One turn sends every row of this set to another row. A few are shown first. Where does it send the rows asked after them?
K549: -26.1,10.7,8.4,-21.9,-4.8,5.7,10.3,19.5,14.9,17.7,6.6,22.6,-43.1,-27.8,1.5,0.5
K677: -31.2,21.7,-16.1,-5.1,12.4,14.9,10.1,23.0,-13.6,-1.3,-14.4,-0.5,-4.4,20.3,-38.0,-9.7
K158: -37.9,-2.7,1.3,-16.0,-20.4,25.1,-12.0,13.3,-10.2,16.3,-14.2,7.5,-46.1,28.6,-21.3,-4.2
K633: 29.6,11.5,6.7,14.7,9.6,16.0,-11.2,9.5,0.0,-1.8,23.8,0.6,20.7,-0.2,-31.2,33.4
K111: -6.2,-5.9,17.1,-18.2,7.1,16.6,0.2,-7.6,-4.3,39.3,10.5,-7.5,38.3,19.7,-2.7,27.6
K483: -5.2,6.7,33.9,-47.9,8.6,29.7,-3.0,8.0,9.4,-26.4,19.7,-14.5,4.4,21.6,-35.5,-15.0
K713: -17.0,25.3,25.3,-32.6,1.9,21.1,19.3,24.7,28.5,24.6,11.9,22.6,-25.1,-12.8,-42.1,-2.0
K430: 38.0,1.9,4.2,2.3,2.1,15.9,-6.9,-1.3,11.1,-2.3,23.4,-0.5,-2.3,-4.8,-23.2,42.4
K45: -13.7,-3.6,-4.0,-37.1,-12.6,29.4,0.3,2.6,3.6,13.2,-17.4,7.0,-53.6,28.6,-28.8,1.5
K356: -45.2,7.1,-5.1,-0.8,-5.3,19.3,-6.8,18.6,-17.4,10.2,-13.9,9.3,-16.7,27.0,-32.5,-14.5
K828: -1.2,-28.4,16.1,-0.3,-8.5,14.2,-4.7,-29.7,6.5,37.1,12.6,13.1,30.0,21.8,-10.9,5.8
K991: -29.6,-4.3,10.3,-14.4,1.6,2.5,-2.4,4.2,29.2,7.0,4.0,51.4,-24.7,-1.3,-22.1,-16.4
K824: 14.8,-14.7,24.4,-7.4,-11.5,23.7,-35.2,-7.9,7.1,14.6,26.5,11.7,-9.2,17.7,-16.9,43.9
K640: 2.2,-3.2,27.0,8.6,-8.4,19.4,-43.5,12.8,-12.5,17.2,24.2,11.3,6.0,15.2,-11.0,37.5
K471: 5.2,0.7,-20.8,-35.6,3.3,22.8,16.2,4.8,11.5,-4.1,-24.0,3.9,-42.1,20.9,-35.6,-1.7
K557: 24.7,-5.2,17.5,-20.4,-11.6,28.0,14.3,-9.8,5.0,47.7,11.7,-10.7,14.7,4.6,-13.2,24.0
K272: -30.6,-1.5,36.7,-23.4,-9.9,30.7,4.4,-10.8,13.6,-14.9,32.6,-18.2,-13.4,16.1,-32.7,-12.2
K974: 34.1,-18.6,13.2,-13.6,-5.5,21.6,6.9,-12.9,3.0,28.4,2.1,11.6,35.5,14.7,-20.9,-0.3
K52: 4.6,9.5,32.2,-43.7,-10.0,29.7,4.1,15.8,-4.1,-23.9,14.8,-28.4,-21.9,-2.9,-2.5,-9.1
K959: 13.4,-25.3,6.9,-1.4,-21.7,16.5,2.7,-18.2,-4.2,35.0,8.2,-1.0,3.1,-3.6,18.8,15.1
K688: -5.7,15.2,-28.4,-23.4,16.3,12.6,19.4,13.8,-0.2,-13.9,-22.2,1.3,-18.9,15.3,-30.9,-5.7
K914: -42.4,19.8,21.9,-36.8,17.6,9.9,0.7,21.8,26.8,19.9,9.9,28.8,-10.3,8.9,-29.8,6.8
K628: -11.7,-10.7,20.1,-29.8,3.1,12.6,-15.6,-3.5,3.5,-46.4,9.9,-0.8,2.4,16.5,-7.6,-27.8
K745: 12.2,4.2,15.4,22.3,1.3,17.2,-32.7,17.3,-13.3,2.8,23.2,10.9,25.6,5.6,-24.4,26.2
K364: 19.2,-11.8,4.7,-12.4,2.0,11.0,-1.8,0.1,-13.8,21.2,-3.8,2.7,34.2,4.2,19.2,12.3
K541: 34.8,-16.8,10.5,-4.0,-5.1,18.4,-23.2,-13.7,15.5,3.6,23.4,9.4,-14.4,7.5,-18.4,46.9
K292: -16.2,17.9,8.8,-36.0,11.4,1.7,-2.6,41.5,6.0,9.4,-9.8,31.5,-14.4,-19.2,4.3,-2.8
K400: -35.8,3.2,22.1,-30.9,2.7,15.3,-4.9,-0.1,-3.7,-27.4,23.5,-26.0,-12.8,5.7,6.2,-2.0
K282: 0.0,-11.2,28.5,-18.4,-22.9,25.8,-2.6,-8.8,2.2,-29.0,19.7,-4.8,-22.8,0.5,-18.5,-35.8
K873: -0.7,3.8,14.1,-22.6,2.1,8.9,5.1,25.6,22.6,4.1,-4.8,50.2,-9.6,-10.1,-31.2,-25.9

K272 moves to K282
K430 moves to K633
K713 moves to K873
Now find these:
K959 moves to K557
K688 moves to K677

